0	-42
-5	19
-32	1
0	-45
=>
-5	19
-32	1
0	-42
0	-45

37	-4	-9	-28	2	-13	2	-1	6
2	27	-20	-1	-7	25	-14	-1	-3
-14	-14	48	5	-13	-36	0	11	0
-28	7	3	39	15	14	-17	-6	-3
11	-16	-16	25	46	-3	-11	-21	8
-12	29	-31	-5	-18	43	6	2	-13
=>
-12	29	-31	-5	-18	43	6	2	-13
2	27	-20	-1	-7	25	-14	-1	-3
-28	7	3	39	15	14	-17	-6	-3
37	-4	-9	-28	2	-13	2	-1	6
-14	-14	48	5	-13	-36	0	11	0
11	-16	-16	25	46	-3	-11	-21	8

-15	22	-25	5	1	-32
8	-37	8	30	-34	29
-2	21	20	32	-15	-15
31	5	22	13	30	-32
-21	31	-13	-18	-3	-13
-16	-27	24	-33	19	15
14	20	-30	-8	-17	30
12	29	-19	-4	-2	20
-4	-5	13	22	-25	-17
45	-1	-17	15	-35	-1
=>
-21	31	-13	-18	-3	-13
12	29	-19	-4	-2	20
-15	22	-25	5	1	-32
-2	21	20	32	-15	-15
14	20	-30	-8	-17	30
31	5	22	13	30	-32
45	-1	-17	15	-35	-1
-4	-5	13	22	-25	-17
-16	-27	24	-33	19	15
8	-37	8	30	-34	29

13	6	2	28
29	-45	-15	-17
-13	-31	-25	-21
18	-4	10	-23
-32	1	14	33
21	32	20	-13
6	9	14	-34
31	-10	-12	14
=>
21	32	20	-13
6	9	14	-34
13	6	2	28
-32	1	14	33
18	-4	10	-23
31	-10	-12	14
-13	-31	-25	-21
29	-45	-15	-17

11	34	-7	32	-39	-4	-24
-9	21	3	-10	-12	8	-19
-13	-2	-26	7	40	26	-20
15	-11	47	-24	7	4	19
-6	0	-46	-29	11	17	-1
0	29	-18	21	-24	-1	-26
-35	-41	29	38	-14	-45	11
-10	-16	-26	10	40	23	-16
-4	12	23	-17	20	30	-20
-14	5	-18	15	17	8	-30
-16	15	-35	-11	-18	8	-18
=>
11	34	-7	32	-39	-4	-24
0	29	-18	21	-24	-1	-26
-9	21	3	-10	-12	8	-19
-16	15	-35	-11	-18	8	-18
-4	12	23	-17	20	30	-20
-14	5	-18	15	17	8	-30
-6	0	-46	-29	11	17	-1
-13	-2	-26	7	40	26	-20
15	-11	47	-24	7	4	19
-10	-16	-26	10	40	23	-16
-35	-41	29	38	-14	-45	11

-17	23	-32	-30	-1
4	34	-17	8	-30
-12	-27	9	-6	-8
7	-38	-28	6	6
-15	2	-14	13	29
-14	-1	-10	8	-34
7	-17	-19	-6	-24
-23	-6	30	17	6
=>
4	34	-17	8	-30
-17	23	-32	-30	-1
-15	2	-14	13	29
-14	-1	-10	8	-34
-23	-6	30	17	6
7	-17	-19	-6	-24
-12	-27	9	-6	-8
7	-38	-28	6	6

31	-2	-18	11	-3	29	17	3	-17
-26	6	19	-30	-12	18	-9	1	8
-24	36	6	-7	2	-12	37	37	-19
-5	16	7	22	1	-14	9	-5	12
-17	33	37	-44	-18	16	1	-29	-9
6	18	20	9	-12	8	5	13	-4
43	-18	-38	1	2	23	3	-15	-3
-24	14	-9	-10	-4	34	18	14	27
-16	-19	-23	-4	-5	18	0	16	17
7	19	10	-1	-2	52	30	-7	9
=>
-24	36	6	-7	2	-12	37	37	-19
-17	33	37	-44	-18	16	1	-29	-9
7	19	10	-1	-2	52	30	-7	9
6	18	20	9	-12	8	5	13	-4
-5	16	7	22	1	-14	9	-5	12
-24	14	-9	-10	-4	34	18	14	27
-26	6	19	-30	-12	18	-9	1	8
31	-2	-18	11	-3	29	17	3	-17
43	-18	-38	1	2	23	3	-15	-3
-16	-19	-23	-4	-5	18	0	16	17

1	-17	21
-37	-27	5
-27	2	-25
-7	28	3
51	45	-23
35	1	49
-16	23	-17
-2	29	-5
8	-15	-21
14	18	28
12	38	11
-26	-31	-42
=>
51	45	-23
12	38	11
-2	29	-5
-7	28	3
-16	23	-17
14	18	28
-27	2	-25
35	1	49
8	-15	-21
1	-17	21
-37	-27	5
-26	-31	-42

-3	10	-39	22	-18	42	-40	6	-23	14	-35	-16	3	-26	16	2
-1	-23	-35	-3	-20	15	37	-9	33	-15	-1	-19	7	35	-19	1
-8	19	-26	-7	-12	9	11	6	34	16	36	38	27	-9	9	35
-35	2	-16	10	22	41	-27	-21	-18	29	-39	22	18	18	-20	25
27	6	6	-25	-18	29	-31	-29	38	41	17	-13	-8	36	-32	0
=>
-8	19	-26	-7	-12	9	11	6	34	16	36	38	27	-9	9	35
-3	10	-39	22	-18	42	-40	6	-23	14	-35	-16	3	-26	16	2
27	6	6	-25	-18	29	-31	-29	38	41	17	-13	-8	36	-32	0
-35	2	-16	10	22	41	-27	-21	-18	29	-39	22	18	18	-20	25
-1	-23	-35	-3	-20	15	37	-9	33	-15	-1	-19	7	35	-19	1
